In the rows, 128 means zero.
Each path below is one point turned by a fixed rotation once a step. After each direction that follows a path, write how fast that rotation turns it, in degrees each step (0 if it stays still).
Each turn is a multiple of 5 degrees from 10 to 175, or 0.
Each row of a path follows its step; steps can be skipped.
path 1
step 0: [129 127 123 120 131 139 132 125 128 129 120 130 125 119 133 120 111 144
 125 142 132 115 129 125 124 113 129 125 123 135 115 126]
step 1: [123 139 126 117 127 116 134 132 135 136 129 126 132 113 132 131 124 122
 123 129 133 127 127 120 148 126 144 129 134 141 130 136]
step 2: [124 134 141 130 141 124 125 120 111 133 122 142 131 124 129 126 127 137
 124 132 135 135 140 128 132 135 137 119 142 127 122 118]
step 3: [144 128 125 121 126 131 122 121 122 139 132 121 130 120 140 129 135 138
 134 146 129 134 121 133 140 120 132 138 127 121 128 118]
step 4: [128 115 126 124 130 127 117 124 144 138 130 143 137 135 136 125 117 123
 121 134 134 118 131 138 135 120 138 124 136 130 134 128]
step 5: [140 124 117 128 132 126 143 116 126 119 128 143 131 120 139 114 127 126
 128 124 134 136 136 116 133 130 137 136 128 132 126 125]
step 6: [126 138 127 126 148 141 127 128 129 141 123 138 126 131 139 134 134 131
 134 129 133 121 122 129 139 139 137 132 114 129 122 131]
step 7: [125 134 124 122 135 122 128 123 134 127 125 139 131 110 132 128 143 126
 132 135 139 116 131 133 126 109 124 126 137 117 126 129]
step 8: [134 119 133 123 125 131 135 127 120 132 125 127 137 116 132 116 116 134
 140 133 134 121 140 138 138 128 134 120 122 131 122 144]
step 9: [127 119 137 124 129 127 127 116 131 132 134 131 123 113 138 147 133 132
 127 125 136 126 131 117 133 135 143 130 134 133 141 134]
Directions:
[131 130 124 130 127 126 132 125 126 125 130 128 128 128 124 124 126 130
 128 130 130 126 136 129 126 131 128 124 127 124 126 122] => 135
[129 133 126 124 126 127 128 126 130 129 132 125 130 132 127 134 127 127
 128 131 129 123 126 129 133 134 129 128 124 128 131 130] => 140
[126 128 125 124 125 124 130 127 130 128 128 126 131 129 129 124 121 124
 129 126 129 129 131 131 127 120 131 125 126 130 131 132] => 100
[127 134 125 127 134 134 130 128 129 124 130 130 128 124 127 124 128 125
 123 125 128 124 125 130 128 127 124 129 125 131 127 129] => 55
path 2
step 0: [116 124 140 139 136 144 130 116 130 136 120 116 126 135 124 126 113 133
 125 121 134 134 113 145 123 131 123 111 126 117 127 129]
step 1: [131 118 137 129 123 122 134 125 131 124 118 126 142 132 143 112 114 122
 136 121 125 144 119 128 125 133 141 126 117 147 118 131]
step 2: [110 123 132 111 132 118 131 120 136 130 119 123 129 122 131 121 122 131
 138 110 142 138 141 132 133 121 127 115 139 122 129 138]
step 3: [139 138 127 121 130 141 124 122 132 108 117 129 118 130 141 122 118 131
 150 135 127 134 123 135 123 129 139 124 138 129 133 140]
step 4: [133 137 139 134 137 124 122 116 130 141 109 124 129 123 135 116 133 140
 127 112 126 127 124 145 119 142 121 124 130 118 134 134]
step 5: [112 121 141 134 131 125 127 129 129 131 114 117 124 127 124 118 115 132
 140 142 122 143 119 128 120 142 144 128 135 138 126 121]
step 6: [124 125 147 121 117 113 128 120 134 121 113 133 142 129 127 126 130 139
 136 122 146 137 121 139 125 113 130 118 124 125 129 123]
step 7: [135 122 126 125 132 132 128 121 139 118 115 108 127 120 130 120 126 128
 142 129 136 146 131 119 122 125 138 142 129 117 130 147]
step 8: [127 125 133 128 143 133 129 114 122 125 119 129 123 142 123 127 123 136
 134 126 132 131 119 152 131 136 128 116 123 108 123 145]
step 9: [134 128 130 122 128 128 140 134 123 133 119 115 141 123 138 124 116 127
 138 120 121 143 113 134 110 148 132 126 125 135 123 130]
Directions:
[129 131 132 125 131 131 129 125 127 122 129 128 131 131 128 128 132 127
 131 127 131 128 136 123 126 123 128 130 132 127 126 127] => 85
[135 128 126 129 125 132 122 125 135 126 128 128 125 126 127 130 126 129
 127 129 131 126 130 126 128 128 128 125 127 123 132 130] => 90
path 3
step 0: [132 147 122 136 122 124 127 132 116 141 125 129 141 116 123 123 130 116
 132 125 128 121 141 133 118 143 128 134 126 131 130 132]
step 1: [117 137 127 126 136 138 131 126 121 145 130 132 124 128 117 135 122 125
 143 121 126 124 138 115 130 130 119 126 117 144 131 132]
step 2: [124 129 120 137 129 132 142 127 127 132 131 131 129 128 120 131 131 118
 133 148 123 127 133 109 121 115 122 138 125 120 128 139]
step 3: [134 140 125 127 122 127 134 129 128 132 126 127 124 131 135 132 116 122
 130 146 124 115 134 129 126 143 119 150 122 122 129 121]
step 4: [125 142 121 128 135 127 137 135 121 132 129 120 131 119 107 125 119 116
 125 129 116 124 137 138 126 138 127 132 129 141 137 129]
step 5: [127 128 128 131 122 142 127 131 119 137 137 132 136 122 120 135 123 112
 137 137 133 127 134 123 120 130 126 119 107 139 129 137]
step 6: [126 131 124 139 126 134 135 128 123 132 117 135 126 137 126 142 121 116
 126 126 120 118 129 108 129 127 124 144 122 126 128 142]
step 7: [135 140 130 134 126 118 137 131 124 143 117 125 125 116 119 130 134 122
 134 143 130 128 135 123 130 138 121 144 128 121 136 126]
step 8: [128 148 127 122 134 122 132 121 125 137 143 132 128 126 120 128 121 121
 140 133 117 118 131 126 118 138 128 129 124 143 137 124]
step 9: [114 129 117 141 123 139 136 129 123 131 137 125 138 135 116 128 118 110
 135 138 133 125 139 121 128 121 125 130 127 139 127 129]
Directions:
[124 126 126 130 127 126 129 130 128 129 124 125 127 132 127 127 123 129
 126 123 128 128 130 127 137 126 125 130 129 133 129 124] => 135
[124 129 124 131 130 134 116 128 129 128 129 129 128 127 124 128 129 129
 127 130 129 125 129 125 129 127 129 125 128 129 129 128] => 90
[129 126 130 129 131 130 133 127 131 130 131 129 135 135 128 130 126 128
 128 131 129 127 127 125 129 121 130 122 125 131 129 129] => 100
[125 128 128 126 124 130 128 132 125 122 133 130 132 128 125 130 122 126
 124 131 127 129 126 135 131 129 128 128 129 126 128 126] => 65
[127 128 132 126 130 122 127 129 127 128 129 130 125 126 127 130 130 130
 124 132 128 122 126 127 129 121 122 131 126 124 132 126] => 80
path 4
step 0: [107 143 124 129 131 133 139 124 117 120 129 110 132 128 119 122 133 121
 130 126 138 124 126 134 123 126 127 118 125 138 113 135]
step 1: [126 125 141 131 129 125 127 131 124 139 141 135 126 127 141 137 137 129
 136 120 124 124 121 132 110 119 134 142 148 133 128 125]
step 2: [129 127 126 143 144 121 131 125 126 123 126 133 126 125 136 126 128 129
 117 150 135 133 139 139 135 138 119 133 134 111 128 125]
step 3: [129 132 131 123 138 129 130 125 130 135 118 126 134 129 117 122 144 122
 142 121 143 134 123 140 125 138 137 118 111 137 125 120]
step 4: [120 128 121 123 121 121 121 113 121 143 143 132 128 124 137 137 131 127
 125 133 127 106 114 122 120 129 129 121 131 128 119 130]
step 5: [123 130 118 133 131 126 138 126 129 118 118 139 126 126 131 130 130 140
 148 132 118 130 132 126 126 138 118 138 140 114 133 113]
step 6: [122 129 131 120 142 135 124 120 118 131 131 123 137 127 116 103 127 134
 124 125 132 139 128 138 125 120 133 117 123 114 125 124]
step 7: [138 132 128 138 113 127 138 118 124 133 139 139 144 119 125 133 136 125
 133 131 134 120 125 130 112 119 126 123 128 142 135 136]
step 8: [120 139 125 132 142 127 123 114 122 130 130 139 132 139 134 139 129 130
 126 121 127 127 146 118 139 138 121 138 144 127 126 126]
step 9: [121 123 123 109 142 123 138 128 130 118 118 115 136 122 141 118 128 137
 133 128 146 134 130 138 120 124 133 126 129 129 133 126]
Directions:
[126 128 133 125 123 122 129 124 128 129 126 131 127 129 125 127 132 123
 125 128 125 124 128 124 124 128 125 133 130 130 126 129] => 110
